One turn moves every row onto another: examples first, then more rows asked
fipu: [-1.34  0.03 -1.95  0.73  1.06  2.46  0.01  2.03  2.14  2.60  0.96 -1.60
  0.64  0.25]
Zipor: [-3.65 -0.01 -1.07 -0.27 -0.10  1.12  0.20  2.33  0.16 -0.52  0.69 -2.01
  1.32  4.25]
maf: [-2.05 -0.52 -2.55  1.39  1.15  3.12 -1.24  1.87  1.44  1.38  0.42 -1.76
 -0.27  0.11]
Gepot: [-4.54 -0.12 -0.84  0.24 -0.43  0.88  0.42  2.65  0.54 -1.24  0.88 -2.35
  0.63  3.08]
fafe: [-1.11  0.15 -2.73  1.46  2.28  2.08 -0.36  1.99  1.22  1.67  0.68 -1.34
  0.60  0.13]
Bif: [-1.48  0.28 -0.26  1.46  0.19  1.38  0.08  1.19 -0.26  1.10 -1.06 -2.43
 -1.08  1.79]
nuso: [-2.31 -0.10 -2.29  0.79  0.99  1.50  0.21  0.76  2.32  2.10  1.37 -0.73
  1.14  0.04]
ses: [-2.91  0.69 -0.77  1.78  1.16  0.73  1.23  1.84  0.51 -0.15 -0.45 -0.72
 -1.92  1.45]
Tez: [-4.48 -0.13 -0.74  0.42 -0.07  0.90 -0.07  3.02  0.55 -1.34  0.68 -2.87
  0.56  2.98]
Difif: [-4.92 -0.37 -0.88  0.63  0.06  0.23 -1.12  2.79  0.36 -0.24  0.35 -2.57
  1.39  2.90]
Tilu: [-3.68  0.22 -0.83  0.99 -0.37  1.00 -0.21  2.17 -0.64 -0.72  0.61 -2.11
  1.09  3.83]
sadol: [-3.67 -0.02 -0.97 -0.14  0.67  0.49 -0.63  2.88  0.36 -0.72  0.23 -2.82
  1.39  3.82]
fotam: [-1.84  1.19 -0.64  1.69  1.90 -0.09  0.72  2.50  0.78 -0.51 -0.21 -2.01
 -1.20  1.08]
Mure: [-1.89  1.19 -0.75  1.49  0.75  0.73  1.87  1.65  0.48 -0.26  0.49 -0.74
 -1.32  1.70]
Tini: [-4.35 -0.54 -0.87  1.12 -0.31  1.41  0.27  2.35  0.20 -0.35  1.53 -2.10
  0.47  3.93]
Sigi: [-4.57 -0.63 -0.81  0.72  0.65 -0.41 -0.35  2.67  0.78 -0.66  0.81 -2.82
  1.13  2.97]
Pel: [-2.96  0.64 -0.75  1.67  1.59  0.09  0.90  2.04  0.72 -0.27 -0.72 -1.08
 -1.71  1.11]
Resub: [-4.12  0.01 -0.47  0.62  0.09  1.72 -0.55  2.40  0.13 -0.75  0.38 -2.08
  0.95  4.06]
rul: [-1.55 -0.12 -2.26  0.86  2.70  2.15 -0.50  2.30  2.14  1.95  0.39 -1.41
  0.85  0.42]
Tasip: [-2.02  0.67  0.22  1.62  0.48  0.47  0.01  1.50  0.36  1.83 -1.27 -1.63
 -0.94  1.70]
pepuz: [-2.30  0.00 -2.53  1.61  1.90  2.59 -0.64  2.63  1.84  2.19  1.31 -1.14
  0.53  0.37]
lika: [-3.84  0.13 -0.81  0.64  0.13 -0.22 -0.45  2.32 -0.29 -0.95  0.17 -2.44
  1.55  3.26]
rugu: [-1.95 -0.01 -2.01  1.68  1.76  2.53 -1.13  1.79  2.09  2.03  1.01 -1.97
  0.53  0.28]
Toka: [-1.66 -0.16 -2.43  0.43  1.81  2.28  0.61  1.51  2.04  2.07  0.91 -0.28
  0.92  0.76]
Rano: [-1.87  0.19 -0.42  0.49  0.13 -0.42  0.73  0.63  0.28  1.03 -1.23 -1.94
 -0.26  1.12]
Bokom: [-2.53 -0.65 -2.77  0.14  0.69  1.17  0.03  0.90  2.02  1.32  0.49 -0.70
  0.78 -0.46]
sadov: [-4.45 -0.07 -0.54 -0.02  0.35  0.15 -0.34  2.18  0.62 -0.94  0.08 -2.00
  1.65  3.38]
vif: [-1.35  0.43 -2.70  0.51  2.05  3.02 -0.47  1.89  1.86  1.51  0.72 -1.31
  0.73  0.81]
Tera: [-3.64  0.05 -0.53  0.96  0.61 -0.68 -0.77  3.73  0.93 -0.22  0.83 -2.64
  1.12  2.96]
bel: [-4.61 -0.29 -0.75  0.56  0.01  0.36 -0.05  2.63  0.28 -0.24  0.11 -1.74
  1.13  4.01]
nitof: [-2.58 -0.09 -2.73  0.85  1.61  1.38  0.20  2.00  2.19  2.15  1.39 -0.47
  1.14 -0.02]
Vod: [-1.57  0.38 -2.80 -0.16  2.00  1.79  0.04  1.50  2.30  1.43  0.64 -0.91
  1.28  0.38]
Rarug: [-4.54 -0.25 -0.69  0.81  0.16  0.66 -0.41  2.92  0.21 -0.23  0.02 -2.10
  0.89  4.03]
Kiv: [-1.32  0.15 -2.86  0.92  1.74  1.60  0.53  1.31  1.41  1.71  0.93 -0.54
  0.94  0.11]
viro: [-2.17  0.69  0.13  1.32  0.24 -0.03  0.46  1.10  0.50  1.88 -1.19 -1.16
 -0.67  1.60]
lazaz: [-2.10  0.32 -2.57  1.17  1.80  2.52 -0.20  1.70  2.22  2.07  0.44 -0.36
  0.57  0.35]
bolak: [-2.18  0.31 -2.54  1.06  2.08  1.99 -0.37  1.80  2.37  1.96  0.24 -0.61
  0.80  0.07]
Sipi: [-3.54  0.19 -0.64  1.00 -0.80  0.91  0.50  2.88  0.37  0.15  1.78 -1.30
  0.64  3.96]
vov: [-1.49  0.00 -2.03  0.49  1.21  1.72  0.07  1.95  2.33  2.54  0.83 -1.61
  0.91 -0.07]
zimo: [-4.85 -0.33 -0.99  0.71 -0.78  1.28 -0.37  2.29  0.02 -0.02  0.93 -1.75
  1.09  3.52]

Tasip goes to ses
bel goes to bolak
And these:
sadov goes to rul
Tilu goes to Kiv
nitof goes to Difif
Sipi goes to Bokom
fotam goes to Bif
Zipor goes to Vod
nuso goes to Sigi
vov goes to Tez

